In the rows, zero is written as 128.
Named moves (each a turn or a mirror), then the moves between two rows, first move first; the first pair answered:
move K304:
[118 148 161 152  95 140 137 147 126 151 140 111 145  80 169 171 133 105
  99  97 147 113 185] => [124 163 182 132  97 111 143 177 122 116 104  96 129  94 135 187 127 106
 136  80 118 116 140]
[ 89  76 128 116  53 120 137 109 138 130 138 110 152 141 162 122 120 167
 169 154 138 141 120] => [ 90  80 136 111  56 111 137 116 134 120 134 112 151 141 153 122 120 164
 177 149 128 143 117]
[123 108 146 135 117 102 110 140 141 129 134 114 135 122 133 159 100 133
 129 122 111 125 135] => [122 104 139 137 115 111 110 133 138 138 137 119 140 119 140 157 106 136
 121 126 119 126 147]
[127 130 141 107 110 120 132 138 110 116 124 126 136 117 113 139 144 148
 139 104 121 128  92] => [123 117 120 128 111 143 123 115 115 147 154 132 145 109 144 129 154 145
 111 117 141 134 126]
move K903:
[104 131 150 132 135 126 119 140 121 130 140 141 127 109 112 136 131 133
 124 110 102 132 127] => [111 127 140 138 150 138 121 130 123 121 141 150 126 123 105 129 132 123
 115 128 101 134 124]
[127 157 138 121 115 161 123 118  96 151 132 129 122 117 155 105 154 124
 126 119 130 128 138] => [134 158 123 122 129 165 129 105 109 131 130 135 120 134 142  88 153 119
 129 146 132 133 120]
[147 146  88 161 152 184 122 122  97 118 123 151  96 129 150  73 154 125
 132 126 101 117 101] => [137 145 112 134 107 156 127 147  87 114 111 128  93 120 150  84 153 145
 173  99  97 113  73]
[111 122 101 139 142 145 133  91 161 136 165 137 124 110 142 108 109 147
 123 176 122 132 141] => [106 117 127 109  99 119 142 111 151 130 155 113 122 106 139 118 108 173
 167 150 122 131 105]
move K451:
[125 159 152 111 149 113 144 176 109  73  79 142  97 146 106 102 117 122
 180 110  95 122 118] => [118 141 146 122 132 117 154 171 130  69 104 142 121 135 126  84 103 100
 191 133 105 109 145]
[122 104 103 152 175 120 149 135 162 136 139 116 122 116  58 150  96  92
  99 197  61 174 157] => [126 115 107 145 188 116 141 142 149 141 127 120 116 116  50 161 108 103
  87 179  58 179 148]
[116 133 112 131 153 114 140 123 138 131 118  95 133 133 144 102 134  75
 134 138  99 157 136] => [127 135 119 138 166 114 134 123 128 141 115  99 129 129 140 115 140  76
 123 127  92 160 141]
[120 118  92 167 161 144 140 119 162 134 152 141 160 127 127 119 107  93
  83 175 140 127 188] => [135 149 101 160 192 139 115 125 121 153 116 146 121 136  99 162 145 125
  49 125 129 143 154]
move K202:
[174 188 167 151 156 120 110 157 105 141  95 157 119 129 116 135 165 141
 133  61 126 108  94] => [162 163 139 133 153  94 134 152 159 112 105 127 132 149  61 154 122 143
 147 107 102 127  53]
[130 135 106 152 165 125 136 118 154 130 103 129 143 154 126 125 110 136
 100 166 127 143 109] => [125 129 108 161 157 136 134 112 158 140 114 130 151 143 148 117 113 128
  94 168 137 136 131]
[134 145 160 128 125 141 105 120 153 149 143 136 114 139 149 155 146 118
 114 120 154 150 131] => [139 152 164 123 132 133 103 122 154 137 133 133 108 149 133 157 149 122
 114 117 150 156 115]
Pairs:
Each pair is two moves apart.
[133 139 143 123 115 104 129 147 111 116 108 108 117 146 116 148 118 137
 167 103 114 134 110] => [138 142 125 145 133 138 109 121  87 151 119 134 114 137 152 139 146 142
 117 100 146 139 137] | K304, K202
[133 142 129 104 120 107 111 124 120 136 112 127 102 150 108 154 146 156
 107 101 122 141  90] => [109 101 108 116  92 113 122 111 163 147 167 112 142 129 138 140 118 141
 114 143 145 131 127] | K202, K202
[137 132  99 144 169 120 122 144 128 102 130 123 132 113 102 151 112  95
 122 144  97 113 100] => [143 133  87 147 176 135 110 131 117 119 132 130 130 113 111 149 125 107
  98 143 112 118 105] | K304, K451
[128 142 163 148 140  84 142 146 148 127 109 145 127 124 112  99 135 128
 142  92 113 143  96] => [113 118 153 167 138  84 152 147 172 137 134 139 150 117 116 108 113 113
 133 111 111 138 125] | K202, K451
[131 115 137 151 129 116 165 148 162 108 153 116 152 130 115 130  70  89
 157 159 114 111 157] => [125 113 138 155 118 115 156 151 158 127 161 114 155 119 135 131  75  97
 155 148 125 112 170] | K903, K304
[152 137 150 157 168 161 133 128 116 143 159 138 139 106 159 119 126  97
 112 119 140 118 186] => [142 139 182 102  97 119 151 157 110 121 138 104 132 101 150 132 110 134
 189  92 126 117 120] | K903, K903
[100 125 111  81  89 105 144  91 175 112 128 147 107 131  97 139 141 127
 187 172 133 110  64] => [ 97 143 161 107  81 101 111 126 114 183 122 147 102  88 126 188 163 137
 139  77 141  92 130] | K903, K202
[142 111 115 154 148 153 131 147 170 122 130 139 155 123 138 147 114 111
 114 152 126 146 167] => [135  99 108 132 123 154 139 136 172 116 131 130 159 122 151 134 115 123
 140 166 135 150 144] | K903, K304
[130 115  67 105 129 104 126  91 143 110 134 115 101 166  61 165 118 152
  81 160 116 148  73] => [107 101  92 117  83 101 104 107 115 185 167 100 123 113 117 191 122 166
  61 105 140 132 135] | K903, K304
[130 154 107 148 161 149 155 124 127 125 122 166 129 146 113 117 115 133
  89 130 104 162 137] => [118 149 137 114 103 119 161 153 115 125 110 138 128 132 114 130 110 165
 148  96 100 155  97] | K451, K903
[136 156 146 148 151 136 140 146 118  74 104 154 124 113 132 116  99  90
 144 126 115  87 125] => [143 169 142 154 170 150 118 134  88 109  99 165 105 109 131 127 131 114
 103 110 124  97 127] | K304, K451
[137 133 112 118  64 115 114  88 135 161 143 103 122 120 145 128 133 165
 168 117 148 141  96] => [153 155 112 148 112 138  95  90 101 177 124 127 102 126 141 136 166 160
 116  97 151 143 125] | K903, K202
[139 134 130 130 143 144 148 139 143  93 120 127 127 123 150 103 121 102
 156 153 128 121 145] => [134 141 157 134 135 129 133 160 117 119 114 121 124 102 159 129 128 113
 149 114 129 115 162] | K903, K451
[141 147 147 127 142 128 134 136 125 116 125 123 119 146 130 107 134 116
 161 128 131 131 138] => [137 138 142 122 128 130 139 131 126 121 127 121 121 146 140  95 135 122
 163 135 140 132 132] | K304, K903
[113 125 134 105 113 119 145 114 132  96 148  94 119 146 125 150 109 142
 148 153 112 107 147] => [111 128 147 108 109 122 146 117 122  99 148  98 122 140 137 141 112 138
 154 144 117  99 159] | K202, K304
[136 108 121 133 164  72 175 145 129 102  92 126  92 151  39 152 138 127
 129  95  59 135  64] => [109  57 115 162 102 107 196 130 176 119 172 124 160 111 141  76  97  74
 160 152 113  97 168] | K451, K202
[123 155 147 110 103 122 101 104  64 177 112 135  82  98 152 157 187 202
  93  65 167 126 122] => [137 152  78 117 180 146 117  62 123 120 115 156  78 162  84 131 178 176
  59 160 141 160  88] | K903, K202
[142 138 108 137 157 153 136  97 127 106 137 143 133 138 143  72 128  88
 130 168 127 120 127] => [152 157 115 140 177 150 117 104  97 121 113 148 105 145 124 103 151 100
 102 129 117 123 113] | K451, K451
[131 106  97 143 152 130 143 126 182 107 155 128 151 149  89 138 100 109
 110 184 106 137 133] => [146 143 128 159 163 168 116 128 109 139 133 169 127 118 163 107 152 106
  91 123 138 111 181] | K202, K202
[121 124 109 123 104 131 131 142 161 132 149 125 141 114 152 129 128 144
 135 125 125 130 131] => [128 139 123 112 110 122 131 151 135 123 125 130 129 119 154 127 137 143
 146 103 117 127 120] | K202, K304
[125 111 133  97  81 125 107 144 124 104 101 111  84 116 124 127 135 145
 147 156  86 179  89] => [113  95 131 114  56 147 106 136 129 131 135 116 113  90 170 108 129 128
 140 166 110 164 141] | K202, K202
[122 117 145 101  98 137 139 136 196  82 118  88 126 150  82 111 118 114
 132 150 118 139 127] => [119 129 184 116  76 132 120 164 156 134 120  84 130 111 121 136 135 123
 113  84 132 119 178] | K903, K202
[140 173 162 141 175 125 143 146 129 103 125 102 108 122 108 142  89 115
 139 107 130 131 155] => [143 175 151 148 192 150 132 133 119 120 129 111 103 121 122 140 112 119
 113 105 141 129 165] | K304, K202
[129 155 168 143 163  72 133 180 120  83  81 137  91 121 111 164 142 114
 176  42  77  97 114] => [ 93  84 129 157 112  70 158 164 201  93 165 103 162 108 123 150  84  86
 186 123  96  94 160] | K202, K202
[120 111 114 136 143 101 131 132 155 115 138 117 133 138  93 133 105  99
 141 149  99 132 137] => [126 129 125 148 157 114 106 137 113 147 125 131 120 126 109 153 137 115
 103 106 106 128 162] | K202, K451
